In the rows, 128 means zero.
Each named move below is a turn or a mirror, shown by a few rows before and after it. Which moves, in which order, take the first row of each later pair to the second? The first pair is answered.
kal:
[109 107 148 144 122 110 149 135 108 106 124 122 187 125 141 154 122 100
 112 146 138 126 146 154 135 154 116 117 139 157 139 111 136 124 116 109
 151  97 121] -> [113  97 149 149 126 114 143 123 107 106 116 117 192 129 141 154 122 104
 111 137 133 124 146 136 130 158 115 115 135 159 133 101 136 135 116 107
 152 100 121]
[138 123 138 138 133 133 110 133 129 122 108  82 136 150 127 114 150 123
 144 144 162 151 118 146 139 143 126 109 134 110 119 148 150 130 107 119
 110 121 123] -> [139 125 138 136 133 134 110 132 130 122 109  83 134 150 127 113 152 123
 143 144 165 150 117 148 140 141 127 109 136 109 122 147 150 128 107 119
 109 121 124]
[125 116 134 126 129 128 141 147 115 130 135 137 135 116 132 128 121 136
 108 132 127 137 131 123 122 115 132 123 126 131 141 121 125 118 120 130
 127 103 120] -> [126 113 135 128 134 128 141 142 116 130 133 135 135 118 133 126 123 141
 108 127 125 139 130 113 118 118 131 124 125 130 137 117 124 125 123 132
 125 105 121]
[136 123 119 131 133 121 123 113 128 114 116 134 126 136 135 116 127 116
 137 121 125 132 127 136 123 126 126 122 104 123 113 131 118 131 132 130
 109 119 133] -> [135 127 119 127 130 118 129 119 130 111 123 140 125 132 134 114 125 113
 141 125 127 132 129 147 125 123 126 126 107 122 118 137 116 127 133 133
 113 123 132]
Magul:
[132 134 148 132 128 131 106 112 131 128 107 116 133 148 124 122 134 122
 138 129 135 127 121 142 126 134 119 126 125 125 124 138 130 130 125 143
 135 139 124] -> [130 122 151 140 132 128 112 118 115 124 108 114 146 141 130 127 142 130
 123 116 132 136 122 117 126 127 121 117 132 129 130 131 126 135 123 140
 131 124 120]
[125 169 145 116 102 128 102 117 159 144 100 119 125 139 141 132 148 129
 129 172 169 103 135 174 156 118 108 131 122 134 117 176 134  98 147 127
 139 139 106] -> [135 144 160 137 103 133  85 110 145 143  83  99 144 141 149 141 169 145
 109 156 164 116 138 136 152 119  98 110 123 142 116 162 131 117 146 127
 135 124  89]
[109 147 121 159  92 138 126 142 165 146 135 130 133 124 138 132 153 103
 143 136 143 132 134 178 156 123 134 113 125 146 148 133 133 116 112 143
 145 116 108] -> [117 142 124 164  94 143 112 134 168 150 123 119 134 130 140 133 159 103
 143 134 145 130 138 173 153 131 128 109 120 147 140 133 134 125 112 145
 145 120 104]
[112 105 128 136 121 155 112 135 135 140 125 108 112 143 156  90 103 114
 183 100 101 118 131 136 128 131 115 126  95 157 106 143 155 130 148 103
 149 151 129] -> [116  90 134 149 122 151 112 135 122 135 121 102 124 139 162  95 115 123
 167  88  99 127 132 106 126 128 113 111 100 163 110 131 151 143 146 102
 144 136 119]
Rati:
[128 123 138 131 121 140 125 107 172 160 118  94 112 115 116 116 134 150
 160 127 107 107  94 122 113 134 108 131 143 117 108 137 130 108 112 135
 130 144 123] -> [118 119 135 137 125 136 155 122 155 164 138 112 118  95 117 121 126 157
 148 115  97 113  90  96 116 121 122 132 155 123 122 127 126 115 108 126
 127 123 134]
[145 113 129 104  95 148 121  99 163 130 123 131 112 167 138 130 111 104
 156 120 114  98 121 114 119 130  69 154 106 134 111 127 118 128 131 151
 110 133 128] -> [136 118 125 106  97 152 144 100 169 145 137 132 114 154 138 137 110 121
 157 114 109  94 114  89 124 121  85 167 119 137 123 126 114 130 130 144
 110 125 138]
[133 132 151 153 109 146 131  92 128 182 154 107 136 148 114 130 121 137
 117 121 166 108 115 137 143  96 118 130 136 120 130 145 144 143 118  90
 111 183 113] -> [129 129 148 153 109 145 151 105 117 183 170 119 140 136 116 131 116 142
 109 112 160 112 110 118 145  89 129 131 144 121 141 137 139 144 115  87
 106 168 119]
Now pairs of rows:
Each pair is 2 to 3 moves apart.
[112 122 132 141 107 156  78  94 160 126  96 112 116 173 139 141 133 135
 132 138 115 109 123 118 119 135 115 144  96 130 100 131 159 128 140 152
 153 156 116] -> [ 93 115 125 146 119 153 147 117 143 143 141 146 125 132 141 152 125 160
 120 119  95 117 110  54 127 107 157 155 128 139 136 116 149 135 135 137
 148 117 143]
Rati, Rati
[149 115 101  92 137 133 155 119 127 134 124 140 119 133 130 112  90 123
 157 132 128 128  98 129 130 137 151 142  94 147  90 115 132 154 140 130
 134 133 149] -> [134 140 109  91 126 123 163 151 117 121 142 151 119 112 141 112  96 108
 142 147 146 144 120 182 142 125 146 135 110 145 117 135 132 125 134 140
 137 120 134]
Magul, Magul, kal
[130  89 142 121 136 127  95 116 128 155 129 133 151 158 101  96 109 132
 137 120  83 132 108  81  92 155 136  84 119 142  97  90 141 164 130 109
 115 121 137] -> [121 107 130 102 135 107 118 153 104 136 154 179 143 143 100  81  82 103
 133 134  90 141 117 134  99 148 139  81 119 136 114  96 135 141 128 110
 114 116 148]
Magul, Magul, Rati
[153 128 108 150 164 104 150  89  78  82 134 136 146 128 181 147 144 138
 129  90  99 144 122 144 136  98 152  96 140 125 132 109 113 126 130 124
 116 120 128] -> [164 141 111 143 154 115 111  60 115  91 108 103 134 154 176 147 154 133
 154 111 113 126 124 180 133 116 131 106 124 120 110 127 126 118 135 133
 123 153 117]
Rati, Rati
[128 166 102 107 120 137 144 142 177 128 153 147 117 119 139 151 145 138
 141 156 138 127 124 149 139 113 134 131 151 129 150 159 119 112 137 118
 133 134 137] -> [136 166  99  99 121 138 127 133 179 124 142 146 112 134 131 144 137 124
 149 163 138 120 121 167 133 123 125 128 136 126 137 160 122 113 138 121
 133 148 135]
Rati, Magul
[110 150  94 104 127 120 151 167 109 118 158 163 113  88 157 147 119  96
 127 156 156 139 135 169 156  75 117 123 152 125 130 142 112  91 179 162
 102 123 125] -> [141 100 122 141 127 133  77 121 104 114  97 100 144 124 170 161 162 120
 102 129 154 144 138 110 141  96  80  92 132 132  97 122 113 132 179 166
 104 120  89]
Magul, Magul, Magul
[123 162 103 124 122 119 137  98 178  87 148 144  92 135 165 130 148 115
 153 144 140 108 139 173 157 116 156 136 149 161  83 174 135 119 148 114
  97 162 130] -> [142 102 112 154 135 122 131  87 134  83 134 139 126 134 173 138 160 140
 117  99 110 125 127  72 142 119 157 102 145 169  73 126 123 167 146 102
  86 126 126]
kal, Magul, Rati
[130 105 127 143 135 126 127 156 105 104 115 139 131  88 136 125 132 124
  95 110 148 148 126 140 157 115 131 114 125 134 138 137 134 109 124 112
 126 132 130] -> [126 110 118 135 139 128 142 158 107 109 128 152 126  83 129 123 120 126
 101 113 142 144 119 136 157 112 140 122 126 134 139 137 136 110 124 108
 126 137 141]
kal, Magul
[115 106 118 122 133 104 144 173 102  96 142 158 133 137 148 114 107 118
 120 112 116 148 147 147 144 121 143 106 108 124 143 111 111 131 131 122
 125 108 137] -> [120 113 104 103 136 113 133 153 127 104 133 153 114 157 130 108  88 110
 152 128 116 127 137 167 137 136 140 124  91 120 124 121 121 130 136 124
 130 143 149]
kal, Magul, Magul
[130 113 141 144 162 128 112 129 108 124 102 132 132 131 137 116 104  79
 121 125 152 146 146 178 132 154  99 112  89 129 117 134 146 127 122 127
 141 145 122] -> [118 116 140 147 162 121 145 153  87 122 127 157 139 104 142 120 100  85
 105 115 147 157 146 164 140 138 119 109 110 133 139 127 136 125 120 123
 134 121 128]
Magul, Magul, Magul
[142 127 133  86 122 115  87 148 142 100 112 124 132 117 140 116 121 120
 135 131 164 167 138 172 118 117 130 126  96 101 109 145 123 137  95 127
 121 120 122] -> [127 146 125  89 122 132 119 135 186 135 129 108 125 103 133 134 124 150
 159 134 158 148 120 135 129 105 153 161 120 107 120 158 127 134  97 121
 123 128 141]
Rati, Rati
[119 132  93 149 101 127 144  93 172 175 110 104 128 116 124 140 139 178
 134 124 117  98 125  94 113 136 130 139 156 129 113 126 138 130 127 128
 174 135 129] -> [108 142  81 134 108 116 183 125 144 167 142 150 122  95 120 129 112 167
 133 125 114 105 125 106 117 122 152 143 164 124 134 121 131 119 120 122
 170 122 145]
Rati, Magul
[126 105 137 152 148 117 170 124  94 125 135 146 134 100 124 127 124 117
 129 104 119 149 129 115 121 132 136 123 155 111 148 103 114 130  97 147
 118 100 107] -> [124 125 130 130 146 111 163 129 102 115 137 159 115 112 116 113 107  92
 147 125 128 141 134 171 122 141 132 130 140 102 139 117 118 113  98 152
 122 123 113]
Magul, Rati
[135 125 110 129 146 115 158 151 131 149 176 142 117 100 124 152 133 155
 130 124 128 132 125  80 144 110 156 152 156 150 170 123 123 124 124 148
 126 101 135] -> [165 120 124 123 136 106  67 132 126 114 119 117 112 152 126 130 143 107
 133 148 152 133 150 168 130 148  97 121 106 134 125 135 133 115 127 167
 130 136  94]
Rati, Rati, Rati
[125 124 140 137 121 104 138 154 103 105 130 143 140  99 141 143 136 125
 102 124 125 141 146 139 118 108 141  95 144 127 140 129 127 112 134 138
 135  98 118] -> [131 126 133 123 124 102 130 155 100  96 126 153 130 115 129 129 116 107
 114 133 124 137 145 165 113 121 136  93 126 119 128 128 127 110 136 139
 131 114 122]
kal, Magul, Rati
[144 116 122 135 153 154 123 135 146 109 125 123 143 136 108  89 156 119
 116 131 120 102 130 101  92 120  95 136 168 118 131  90 142 123 122 121
 141 121 128] -> [147 116 124 134 152 150 116 140 141  98 121 126 141 138 112  86 155 111
 114 133 126 107 134 123  92 124  87 130 162 116 128  93 142 119 123 124
 141 124 127]
Magul, Rati, Rati
[130 124 108 148 126 109 156 110 124 143 107 117 163 108 140 118 143 176
 114 111 103 138 129  26 131 119 135 142 156 141 108 120 143 160 143 117
 131 116  99] -> [142 122 111 125 121  75 124 148  68  83  99 162 157 129 143  83 119 104
  98 132 123 159 160 134 126 138 103 101 119 124  96 116 137 137 139 131
 130 120  81]
Magul, Rati, Rati
[117 128 118  99 129 119 169 138 140 132 115 147  92 114 113 109 116 121
 159 147 124  94 119 135 142 136 140 163 119 127 134 141 153 121 119 125
 120 159 152] -> [133  93 125 116 135 127 148 113 133 136  92 123 107 131 113 113 129 138
 151 125 109  95 110  79 131 145 133 153 111 132 114 119 152 154 122 119
 117 157 146]
kal, Magul
[140 122 143 149 114 119 108 134 151 108 104 117 139 128 137 138 163 135
 107 135 127 142 139 138 122 120 114 106 130 154 122 130 122 133 123 134
 127 109 105] -> [129 132 142 145 113 118 129 152 144 109 120 133 135 114 140 138 157 133
 102 137 128 147 143 149 130 112 124 109 139 155 138 134 120 125 122 135
 125  99 111]
kal, Magul
[123 140 121  69 122 114 113 131 122 105 129 133  94 113 134 114  71  87
 164 111 118 114 131 144 108  86 144 127 134 104 104 123 133 117 155 140
 129 154 130] -> [120 144 122  73 118 110 119 143 112  99 136 135  97 104 141 115  76  86
 155 112 121 121 139 155 112  79 143 121 143 105 114 130 132 110 156 143
 128 144 122]
kal, Magul, kal
[135 128 133 122 160 110 155 141 140 116 104 172 129 108 123  98 117  94
 156 111  93 137 137 121 138 143 161 150  91 124 116 154  86  80 148 152
 115 144 117] -> [138 134 144 127 152 107 131 141 145 111  91 155 131 112 130 101 132  89
 153 118 102 141 148 145 138 145 145 143  90 125 113 163  88  72 147 162
 118 145  99]
Magul, Magul, kal
[138 145 149 147 120 109  96 112 162 136  95 110 132 153 118 134 168 124
 110 127 126 133 141 122 130 144 108 106 133 139 143 147 136 131 141 138
 136 136 120] -> [118 164 144 138 118  97 138 148 147 133 128 143 129 123 123 134 157 118
 103 129 131 144 147 142 141 122 122 110 156 140 171 153 128 112 141 139
 134 118 128]
Magul, kal, Magul
[132 137 127  97 120 139 105 109 145 129 130 136 124 163 114 117 128 116
 142 152 129 112 134 166 141 144  95  98 105 123 115 136 135 128 113 138
 128 142 117] -> [134 125 136 117 118 150 100  89 162 146 120 105 138 161 122 134 149 146
 136 139 124 109 125 119 141 140  98 102 115 133 115 132 136 141 114 135
 128 135 107]
Magul, Rati
[122 114 138 121 112 130 122 148 114  90 149 134 144 117 135 121 150  93
 126 126 114 121 156 130 151 130 131 107 113 118 127 130  99 142 135 119
 123 104 116] -> [130 101 135 125 116 138 116 130 117  98 143 128 143 125 127 122 143 100
 133 118 102 115 145 102 144 136 133 110 106 117 115 119 100 157 138 115
 122 111 124]
Magul, kal
[121 149 145 115  95 119 134 145 123 135 148  94 120 127 134 127 140 121
 124 172 115 105 130 156 157 106 132 136 129 115 130 141 121 116 145 126
 114 149 145] -> [125 145 145 113  96 126 123 133 132 141 140  83 119 132 133 129 141 122
 128 170 115 101 126 150 153 110 128 136 124 115 119 140 124 120 148 128
 115 156 146]
Rati, Magul
[116 105 138 162 118 126 121 141 105 132 133 133 147 110 133 142 137 126
  85  99 127 136 128  84 127 124 122 111 156 141 142 102 124 139 126 126
 115  97 117] -> [111 117 131 145 115 114 134 164  89 118 147 160 139 107 131 131 122 103
  86 110 134 141 137 127 131 125 123 110 151 135 150 110 122 123 125 130
 116  99 119]
Rati, Magul
[127 130 115 136 127 125 114 112 169 142 115 107 103 160 106 135 144 154
 130 131 118  98 142 132 132 142 116 149 124 128 115 150 148 115 143 134
 136 153 111] -> [131 117 128 151 126 123 105 115 154 135 107  97 121 155 115 143 159 165
 109 120 116 109 148 108 132 138 111 136 130 133 117 142 144 121 141 132
 135 135  98]
kal, Magul
[121 125 132 161 126 113 105 141 100 127 120 123 122 119 125 144 153 121
 126 113 122 127 132 111 119 114 122 117 124 121 149 111 129 107 138 116
 136 123 124] -> [119 131 129 153 126 110 107 151  97 122 123 135 118 120 126 136 145 109
 129 121 125 126 136 139 121 117 122 115 121 116 150 116 128  99 139 118
 138 128 129]
Magul, Rati
[132 130 140 138 118 119 108 127 145 137 127 113 124 116 144 130 141 134
 129 144 144 132 131 144 128 125 122 126 135 134 146 151 139 121 127 146
 122 133 108] -> [123 136 135 132 118 119 132 134 149 142 142 125 120 107 138 131 132 139
 133 144 139 129 128 136 131 119 136 136 143 139 157 149 137 116 126 143
 123 129 121]
Rati, Rati, Magul
[ 89 120 140 155 156 145 152 132 125 135 130 140 132 111 112 127 109 136
  96 115 109 161 114  86 118  91 144  90 118 139  95 102 116 115 144 126
 136 104 153] -> [ 87 135 127 133 157 149 154 126 149 142 133 150 109 126  95 119  86 120
 130 136 110 142 104 121 116  99 150 116 105 131  79 115 125 105 146 127
 140 135 168]
Magul, kal, Magul
[126 126 115 114 132  99 122 133 117  93 129 147 118 133 110 137  98  92
 127 131 138 130 150 190 138 144 132 139 125 107 111 122 116 107 136 146
 137 153 136] -> [113 142 109 115 133 113 144 121 155 126 140 129 108 123 104 153 100 115
 148 133 138 111 134 162 145 137 150 171 143 110 118 133 124 103 139 140
 140 162 151]
Rati, Rati
[133 113 150 132 128 121 118 169  78  96 123 145 146 112 140 118 126 113
  96 118 128 165 138 147 145 135 107  78 126 135 143 102 126 140 102 128
 117  99 109] -> [125 158 131  97 124 133 117 148 147 120 125 132 104 132 118 114 109 103
 155 156 141 125 129 210 149 145 109 129 116 127 126 142 148 112 110 133
 132 158 128]
Magul, Magul, Rati
[157 115 156 126 132 140 104  94 110 112  99 115 136 146 132 116 130 127
 115 131 129 140 152 119 114 114  89  96 123 129 124 116 126 144 146 132
 123 117  98] -> [132 151 151 123 124 130 145 129 119 116 133 128 134 111 144 126 134 129
 113 145 148 147 163 145 133  90 108 108 154 134 161 138 120 116 143 134
 124 100 100]
Rati, Magul, kal
[129 152 120 101 129 113 157 164  94 107 157 183 115 131 123 107  85  86
 132 162 139 123 139 202 124 124 124 141 116 117 138 130 120  99 139 136
 133 140 145] -> [117 172 114  99 124 127 170 146 140 140 164 159 103 124 117 124  91 109
 157 168 138 100 122 180 129 117 142 175 131 122 144 148 130  95 141 133
 135 158 157]
Rati, Rati, Rati
[138 135 148 138 132 132  83 109 135 119 106  99 137 138 146 134 154 130
 119 128 138 129 137 137 127 134 110 118 119 135 115 137 132 131 128 143
 125 130 103] -> [121 133 141 143 140 134 138 127 124 133 139 117 144 108 146 145 145 154
 112 111 122 135 124  86 133 111 144 127 147 143 142 127 125 140 125 132
 120 102 123]
Rati, Rati, Rati
[120 128 117 126 126 116 159 145 118 132 140 156 122 114 112 134 116 129
 131 122 120 130 122 111 129 133 137 139 132 129 137 130 127 127 125 121
 135 132 144] -> [133 122 123 122 125 109 127 143 104 111 124 153 123 134 113 122 120 105
 123 129 129 137 133 147 122 145 119 121 113 124 121 130 128 126 123 131
 136 142 130]
Rati, Rati
[114 169  90  76 145 134 189 110 152 147 139 139  99 133 114 142 112 118
 160 147 140 115 111 144 121 151 140 145 115 135 134 124 116 115 124 126
 116 144 186] -> [119 152  96  92 148 147 180  88 165 162 128 111 107 136 114 154 125 140
 161 132 130 111 102  93 116 152 140 147 119 141 128 117 116 135 126 120
 114 139 186]
Magul, Rati
